Each row is where one point has got to under a steady rotation. How many ticks took it there?
The counts run from 0 to 395.
[171  70 131 121 149 107  99  96 130 111 154 179 117 136 149 127 144 102
 123 158 131 145 119 131  96 150 110 112 102 102 150 133 120 124 124 178
 107 107 113 109 161 177 120  98 175 141 137 174 117  76 154 136 131] | 211
[132  97 113 112 114 158 137 168 159 145 106 155 112 136 112  64 121 120
 143 102 147 123  96 142 127 153 131 140  78 141  80 169 163 141 146 157
 126 125 112 129 116 139 110 102 129 181 130 122 129  98  99 150 148] | 102
[137 148 130  60 142 109 122 145 132  88 147 129 138 108 150 101 131 172
 147 145  96 129 161 118 160 170  94 136 125 119 127 153 117 125 122  98
 153 104 115 127 195 157  97 158  98 106 138 129 113 139 127  80 142] | 339
[153 100 118  71 139 128  81 130 109 103 142  84 121 148 129 176 114 130
 130 128 124 130 139 146 164 154 110  94 111 103 124 113 125 107 123 121
 173 178 106 115 173 138 106 114 158 114 117 144 115 113 158  93  92] | 80
[150 110 141 100 141 136 118  90 140 119  99 129 145 118 143  90 132  87
 122 129 161 120 148 126  69 151 108 135  94 140 159 117 120 163 160 125
 127 134 129 103 118 168  81 114  95 166 138 134  69  93 146 137 132] | 289
[139 103 102 141 150 125  95 188 110 140 158  90 145 150 112  82 132 141
 141 119 120 133 129 153 136 119 116 114  57 119  69 107 148 136 181 126
 155 127 121 150 121 127 141 128 122 151 121 126 120  82  96 130  88] | 179
[180  68 115 115 139 121  95 145 110 173 147  68 118 148  99 128 121  99
  94 134 111 137 115 145 155 138 153  95 105 118 137 137  92 101 141 126
 118 167 121 142 138 131 117  90 145 115 129 139 115  84 121  88  87] | 5
[142 116 168 131 139 129 111 170 124 153 123 123 127 163 146  85 101 121
 127  93 128 117 109 138  95 133 119 115  43 130 127 141 158 123 154 156
 153 148 108 126 102 144 120 119 117 196 147 125 129  77 149 120 123] | 105
[139 132  95 118 118 142 115 123 136 127 140 151 137  70 136 131 178 156
 134 153 126 155 141 148 112 146 123 144 108 107 133 154  99 163 130 142
  78  66 123 142 140 170 156 125 122 104 108 100  91 124 132 154 174] | 126
[126 108 111 115 137 139 101 102 157 104 156 159 105 117 149 112 146 135
 120 125 144 142 154 130  97 172  77 131  84 140 181 161 104 129 138 134
  87 101 110 107 165 170 128 109 136 163 146 145  90 120 150 140 164] | 208
[152 114 120 135 135 137 138 154 138 128 119  51 148 185  93  92 109 126
 114 121 132 145 137 161  88 147 112 153 104 129 122  93 127 133 155 125
 161 146 142 150 119 157  93 147 112 178 126 125  85 130 104 155 114] | 362
[141  86  99  76 130 147  99 120 111 106 152 102 106 133 116 164 121 132
 148 129 137 126 133 161 164 136 104  90  87  81 117 123 133 110 125 116
 173 164 109 126 172 133 124 100 170 124 121 139  96 116 154  98  82] | 79
[149 112 127 137 135 131 119 135 138 124 119 154 146 110 141  80 181 118
 161 163 118 174  96 134 155 142 128 122 134  98 158 116 100 149 135 157
 108  59 119 145 144 176  98 156 115 109 148 137  92 125 144 130 130] | 44
[165 126 126 112 128  91  81 162  98 112 105 117 122 138 152 158 161 113
  81 117 161 127 147 123  66 159 153 150 152 170 189 135 104 141 119 138
 131 147 115  97 141 149 125 115 115 137  93 132 122 104 137 125 147] | 379
[110 104 125  93  96 136  92 152 125 100 153 105 145 107 108  88 138 166
 136 124 102  89 129  89 143 165  65 145  96 143 111 145 122 118 135 115
 106 142 127 116 154 172 125 145 118 134 124 119 149 126 121 107 114] | 347
[136 141 152 137 121  86 123 115 129  87 108 113 140 151 120 123 131 112
 115 191 157 140 116 164 141 114 124 164 167  97 112 116  99  99 144 101
 165 146 132 104 139 136  85 164 123 139 122 161  63 134 126 100 158] | 148
[177 127 132 107 109 126 121 141 174 146 137 146 111 115 155 138 163 137
  96 117 145 159 157 132  79 159 139 137 140 141 161 164 113 132 123 115
  92 100 103 129 172 152 138 117  87 135 129 126  83 118  86 122 175] | 200
[158 116 141  74  89 115  91 163  96 108 118 123 137 106 135 157 140 142
 143 159 112 102 126 102 121 132 107 113 154 108  91 130 149 137 133 140
 197 165 113  93 146 136 135 136 129 117 111 113 148 107 136  81 104] | 163
[109 137 158  93  93 104 126 150 105  73 103 131 138  76 118  94 167 135
 143 132 124 104 117 154 125 140 153 164 151 124 110 173 135 115 139 139
 134 162 110 101  95 114 134 166 127 127  85 135 120 117 146  78 150] | 240
[150 131 145 155 123  95 126 103 133  99 116 122 122 166 117 133 121 111
 128 206 137 143 122 159 133 107 127 156 156  91 109 110 100  94 131 113
 184 144 134 131 150 138  96 160 145 142 123 165  75 128 135 105 151] | 147
[140 163 148 113 102 114 106 154 151 110 122 140 139  92 128 141 147 130
 143 148 153 139 154 167 189 127 115 127 157 114 107 133 111  87 120 118
 154 130 113 103 184 139 126 174  74  97 104 123 105 160 108 100 162] | 331
[121 104 122 176  92  91  95 113 100 110 136 128 152 142 105 145 147 114
 101 195 159 109 110 143 116 107 113 179 129 115 110 127  90  87 125 149
 125 140 137 110 135 166 142 153 149 138  77 150 136 112 142 137 153] | 139
[150 127 146 161 116 139  93 154 143 161 105 112 151 106 123 141 147 105
 121 116 150 124 155 165  92 125 110 128  94 141 168 105 111 143 138 157
 154 141 134 126 130 178 149 148  51 144 111  92 123 112 131 152 135] | 115
[160  99 123 140 135 144 136 164 125 138 128  65 164 181  84 104 109 120
 127 124 134 137 125 153  93 133 123 154  96 123  94  96 128 119 152 138
 164 145 149 170 118 159 111 127 129 181 130 115  85 128 109 152 119] | 361
[103 116  76 150 107 107 109 156  98 132 101 123 137  99 118 110 169 132
 107 177 135 146 117 161 112 135 124 168 167 148 146 143  79 169 143 148
 134  95 128 107 105 136 133 143 118 123  96 102 120 129 122 162 175] | 306
[143 111 139 140 135 106 123 120  82 141 114 141 190 134 143 109 159 137
 148 195 137 152 103 136 129 101 130 143 101  77 101 101 123 154 144 156
 136  71 131 136 119 175 112 149 131 101 113 119 110 101 142 148 118] | 47
[110 112 114 116 116 135 150 127 143  88 157 123 100 115 102  95 155 146
 141 139 142 146 149 157 118 142 120 154 159 108 170 149 125  82 148  95
 147 136 117 150 155 108 139 149 145 155 112 168  53 144 105  73 130] | 68
[154 109  94  77  88 139  99 137 139 141 117 107 116 118 129 115 139 133
 132 126 133 122 125 102 166 173 145 133  92 101  73 172 133 135 107  85
  97 120 116 150 173 172  95 115  98  94  96 120 139 116  90 125 128] | 266
[113 120 123 155 107 107 106 120 110 137 134 161 109 110 132 107 149 125
 135 171 156 138  89 176 143  96 148 125  95  67  96 163 140 102 138 140
 131 128  97 120 102 105 159 136 156 138  86 147 118  74 146 113 135] | 318
[168  90 115 135  80 181 125 170 166 150 132 111 128 114  72  83 148 107
 139 134 134 118 112 101 133 137 121 147 132 120  95 126 103 125 163 124
 100 139 146 157 133 149 118 131 100 151 145 121  97 127  65 109 120] | 357
[127 127 137 143  93 113 141 158 114  92 144 108 148 154  96 153 146 159
 120 160 123 129 127 172  97 107 116 187 147 116 122 117 124  74 138 146
 169 157 117 149 140 145 180 156 164 148  81 147 113 152 111  99 148] | 64
[ 93 149 125 134 107 142 114 122 103 119 106 115 166  89 135  95 161 157
 147 184 119 129  97 137 135 136 100 168  75  93 125 128 100 156 144 118
 104 103 122 142 100 181 116 165 114 122  98  97  99 130 160 137 150] | 50
[151 125 151 153 120 114 126 102 128 112 130 135 114 169 117 142 118 111
 135 199 136 131 105 159 140 104 134 150 143  85 120 108  82  73 134 131
 179 136 133 152 158 143 113 125 171 150 137 158  84 133 146  91 154] | 146
[144  89  89 114 135 115 113 196 129 117 131 119 129 104  88  55 168 121
 152 124 119 132 139 125 159 157 150 141 148 155  95 146 122 138 160 115
 138 112 131 134 142 126 101 145 102 127 124 147 122 108  67 107 109] | 175
[135 127 130 135  98 159 117 140 178 130 125 129 123 131 111 111 120 121
 119 129 157 105 155 117  71 135  81 161  93 155 100 132 122 132 167 112
 131 131 131 115 146 155 126 115  88 196 143 132  87 124  76 139 172] | 281
[152 156 181 132 116  99 103 138 109 144 136 143 142 123 151 163 126 120
 139 158 157 121 135 162 163  88 150 119 124 104 133 121 110  65 137 116
 183 149 116 115 169 130 125 154 101 116 122 120  98 115 147  63 143] | 328
[146 123  87 164 158 102  68 170 108 116 141 137  95 156 125 159 154 121
 116 150 133 136 141 158 106 134 107 133 116 156 143 108  82 136 149 158
 153 109 110 112 144 137 165 105 142 154 120 153 127 100 137 149 162] | 386
[148 119 103 102 162 120 119 153  92 150 169 103 153 162 138 115 116 152
 153 120 138 141 138 138 163 130 152 122  62 103  98 137 134 109 130  90
 159 109 119 166 179 147  83 108 140 113 117 114 109 107 140 115  90] | 261
[119 117 148 115 107 141 150 136  96 134 112 122 152 147 133 130 154 151
 151 160  98 137  69 135 130 128 151 168  98  85 154 146 124 118 111 160
 121 113 111 183 118 177 139 124 180 121 101 118 121 133 169 100 125] | 54
[160 121 119 114 157 101 104 204  98 105 152 112 133 119 103  90 154 125
 142 128  94  96 145 111 137 147 157 148 139 171 106 125  91 129 172 117
 162 135 137 133 137 137 109 137 103 138 151 132 129 109 107  78 123] | 173
[151 130 159 134 104 131 109 147 150 133 132 122 147 161 118 114 116 121
 101 129 161 115 155 109  63 135  94 162 110 157  94 130 129 112 172 111
 124 134 131 113 145 149 109 123  88 191 137 136  89 117  72 134 160] | 280
[187  94 152 125 105 131 141 159 157 162 127 145 130 187 120 126 121 115
 103 134 149 123 126  97  85 128 154 153 131 133  96 151 138 101 143 137
 135 125 119 147 171 156 111  84 132 166 144 146 115 101  78 111 144] | 277
[142  86 126 143  99 113  91 109 116 126 151 154 118 129 128 137 174 125
 108 183 124 146  89 118 122 123 141 139 133  82 139 154 100  93 116 154
  67 114 113 131 136 160 148 128 180 110 108 159 133  91 140 106 142] | 136
[ 98 130  77 142 112 132 125 171 102 149 140 137 122 112 114 109 165 156
 122 168 137 158  85 170 129 143 121 153 146 134 154 160  98 136 167 146
 101  78 111 123 103 116 158 109 155 137 117  99  98 122 127 137 161] | 308
